Each row has a name. After each piece below comes the name of the row it's from, unless a question asks for something else. Each question is about the rows just above it.

Columns, left to right: N T X U S P Q H F J
K: [159 167 138  97 171 156 139 174 115 126]
D: [151 127 175 117 163 163 141 127 129 127]
Y: [140 139 118  84 163 163 205 148 148 186]
V: [135 111 148 104 135 149 189 131 158 171]
G: [107  58 171 164 122 137 130  84 152 131]
M: [134 107 154 107 137 152 186 126 158 168]
q: [151 127 175 117 163 163 141 127 129 127] => D
Does one of the named rows hold [106 137] side by side, in this order? => no

Columns, left to right: Neso zopat Ral resa Fose lole ziki
A: [107 124 137 103 188 133 151]
L: [106 119 100 128 166 193 170]
E: [169 125  98  97 128 137 149]
W: [140 101 155 152  88  87 144]
Z: [128  98 137  97 169 125 166]
Where do [128  98 137  97 169 125] appear? => Z
How many entries does [128  98 137  97] have? => 4
[137 100] is in which column, read top down? => Ral
Count the entries of [107 124 137 103 188 133 151]: => 7

Columns, left to right: lomam Fota zaz Votu
turo: [153 128 113 120]
Taga: [190 116 104 107]
kadu: [164 146 100 115]
Tese: [134 125 114 107]
sisa: [ 35 146  98 115]
lavo: [170  91 110 101]
Bama: [220 118 144 116]
nabun: [102 134 114 108]
Number of entries in [220 118 144 116]: => 4
Which column holds [110 144] top down? => zaz
[146 125 146  91] is in which column, read top down? => Fota
Count the entries of [164 146 100 115]: => 4
Which column holds [146  91] top down? => Fota

Columns, left to right: Nivo kovar Kupud rus mokof Muku mov zel Legi
lebib: [184 162 138  71 202 151  73 100 141]
zifu: [107 156 101 177 119 114 145 143 116]
rem: [174  72 121 113 151 140  61  89 146]
Nibe: [138 162  71 184 123 137 118 158 103]
mabov: [136 109 168 149 137 141 165 148 117]
pafet: [142 151 126 169 186 108 156 157 118]
Fanin: [105 124  78 188 133 155 109 142 119]
zige: [158  97 134 130 151 110 107 111 154]
[138 162  71 184] is in which row? => Nibe
Which column holds [114 140 137 141 108 155 110] top down? => Muku
Number of entries in [138 162  71 184 123 137 118 158]: => 8
Among the named rows, does one hold [141 100  73] next to each other, in this order? => no
How many entries does [158  97 134 130 151] have? => 5
Is [143 145 114] printed in one of the named rows, side by side and in this order? => no

Columns, left to right: puleb pegu Suf Fem sar nug
pepu: [180 135 151 153 178 163]
noda: [154 202 181 122 157 184]
Vefu: [177 133 137 127 175 153]
fil: [94 76 70 70 87 73]
bazi: [186 175 159 112 181 173]
Zolet: [154 116 134 175 155 144]
nuf: [180 135 151 153 178 152]
Moteg: [164 212 192 138 168 196]
zolav: [130 118 143 206 136 138]
gapa: [154 116 134 175  94  88]
Among the named rows, does one hold [93 76] next to each other, in this order? => no
Among the named rows, does one hold [127 137] next to each other, in this order? => no

Columns, left to right: Tuvu Puza guri Rodi gudu
rur: [131 169 137 126 135]
tavuk: [135 125 127 132 132]
Vafif: [135 125 127 137 132]
tirez: [131 169 121 127 119]
Count the entries of [131]: => 1
Count the entries of [131 169 137 126]: => 4
[131 135] is in which column, read top down? => Tuvu
Count the entries of [131 169 121]: => 3

Columns, left to right: murem dedon vesuf nofa fus dizan
Migo: [125 198 129 156 171 127]
pom: [128 137 129 130  61 129]
daf: [130  87 128 162 114 131]
tek: [125 162 130 143 164 126]
Rapuz: [127 201 130 143 164 126]
vipal: [125 162 127  78 151 125]
Pesu: [125 201 130 143 164 126]
Tob: [128 125 130  62 131 129]
tufe: [131  91 129  75 139 131]
noro: [128 148 130  99  91 130]
Number of entries in [127 201 130 143 164 126]: => 6
Which column holds [143 143  78 143] top down? => nofa
Which column holds [128 131] top down? => murem
How many entries does [128 125 130] have? => 3
Which row holds [127  78 151]? => vipal
[126 129 131] is in which column, read top down? => dizan
How many entries does [125 198 129 156 171 127] have? => 6

Columns, left to right: das refid levif Furet
Davo: [148  87 109 101]
Mipum: [121 111 126 140]
tad: [ 92 120 109 144]
sevu: [119 175 166 168]
Bovab: [134 209 152 144]
Ruk: [ 90 147 110 151]
pof: [100 101  94 125]
How many entries does [134] have? => 1
Which column holds [101 140 144 168] top down? => Furet
Which column holds this, read top down? [148 121  92 119 134  90] => das
Does one of the named rows hold [ 87 109 101] side by side, in this order? => yes
Among the named rows, does one hold [111 121] next to each other, in this order? => no
Number of entries in [134 209 152 144]: => 4

Columns, left to right: Tesiz Fami gepe rov
C: [194 139 108 116]
R: [194 139 116 108]
B: [185 144  60  93]
Does one of the named rows hold [194 139] side by side, in this order? => yes
[139 116 108] is in which row? => R
[116  60] is in which column, read top down? => gepe
q: [60 93] => B
How many entries does [194] have? => 1
q: [116 108] => R
Does one of the named rows hold [193 139] side by side, in this order? => no

Columns, left to right: mebiv sabiv tal mudar
Feru: [ 89 158 101 175]
naki: [138 157 169 175]
zores: [104 125  70 109]
nemar: [ 89 157 101 175]
funi: [164 138 175 137]
mogog: [ 92 159 108 178]
makup: [158 113 128  87]
Faf: [158 100  62 160]
zufe: [143 107  97  74]
Vif: [155 113 123  85]
q: [158 101] => Feru
Which column holds this, read top down? [175 175 109 175 137 178  87 160] => mudar

Columns, left to right: gaduk gaz mazat tuze kod
risug: [147 171 177  89 109]
Tibid: [114  52 145 103 143]
gesi: [160 192 152  89 107]
ziso: [171 176 169  82 111]
lavu: [132 116 140 101 131]
sule: [147 171 177  89 116]
mopu: [147 171 177  96 116]
Does one of the named rows hold [116  96 177 171] side by side, in this order? => no
[171 176] is in which row? => ziso
Among the named rows, does one hold [171 177] next to each other, in this order? => yes

Columns, left to right: Suba mesif Zanet Telur lekom datan lifu feg
Zeza: [ 62 151 139 119 131 133 112 160]
kelam: [118 119 144  73 177 111 151  99]
zufil: [132 139 104 142 120 124 147 145]
bifo: [114 171 123 111 133 109  97 141]
fip: [135 134 129 144 127 143 144 131]
rut: [ 74 177 132 116 146 146 108 148]
Kov: [136 128 131 124 129 140 147 114]
Count the entries of [ 62 151 139 119 131]: => 5
Which column holds [118 132 114 135  74] top down? => Suba
Number of entries in [ 74 177 132 116]: => 4
Where do [ 73 177] appear? => kelam
Number of entries in [132 139 104 142 120 124 147 145]: => 8
[151 147  97 144 108 147] is in which column, read top down? => lifu

Columns, left to right: gak Febet vuv dinid giv binuv porem geg
sep: [169 142 136 114 124  84 128 135]
Kuv: [130 128 131 134 124 122 142 128]
rimu: [132 131 129 115 139 137 109 127]
dorom: [184  88 158 203 172  91 110 110]
tes: [129 133 128 120 131 132 112 130]
Siril: [125 117 128 146 129 127 155 124]
zoza: [147 127 138 115 165 144 117 122]
fesov: [132 133 128 126 116 113 145 129]
noz: [103 141 121  91 139 169 141 130]
tani: [105 127 120 130 117 146 147 128]
Which column holds [131  88 133 117 127] top down? => Febet
Which column holds [122 129 130 128] top down? => geg
Is [128 147 146] printed in one of the named rows, side by side and in this order? => no
How many entries does [105 127 120 130 117 146 147 128] have? => 8
Which row holds [126 116]? => fesov

Columns, left to right: Kot Gibuf ruduv Daz bur zifo
nub: [109 139 109 159 102 127]
perof: [120 135 153  51 113 122]
vaz: [123 122 114  71 179 130]
gobep: [119 137 116 130 191 126]
zekol: [106 130 187 133 105 120]
kipuv: [129 139 104  74 101 146]
Is [ 74 104] printed in one of the named rows, side by side and in this order? => no
Among the named rows, does one hold [146 101  74 104 139] next to each other, in this order? => no
Is [127 102] printed in one of the named rows, side by side and in this order? => no
Does one of the named rows hold [187 132] side by side, in this order? => no
Among the named rows, does one hold [137 116 130 191 126] next to each other, in this order? => yes

Columns, left to right: roniz ripu Dure pumi lapa
Mogo: [134 127 135 160 107]
zelav: [139 125 110 170  62]
gegu: [139 125 110 170  99]
Is [127 134 160 107] printed in one of the named rows, side by side and in this order? => no
Among the named rows, does one hold [125 110 170  62] next to each other, in this order? => yes
Which row holds [125 110 170  62]? => zelav

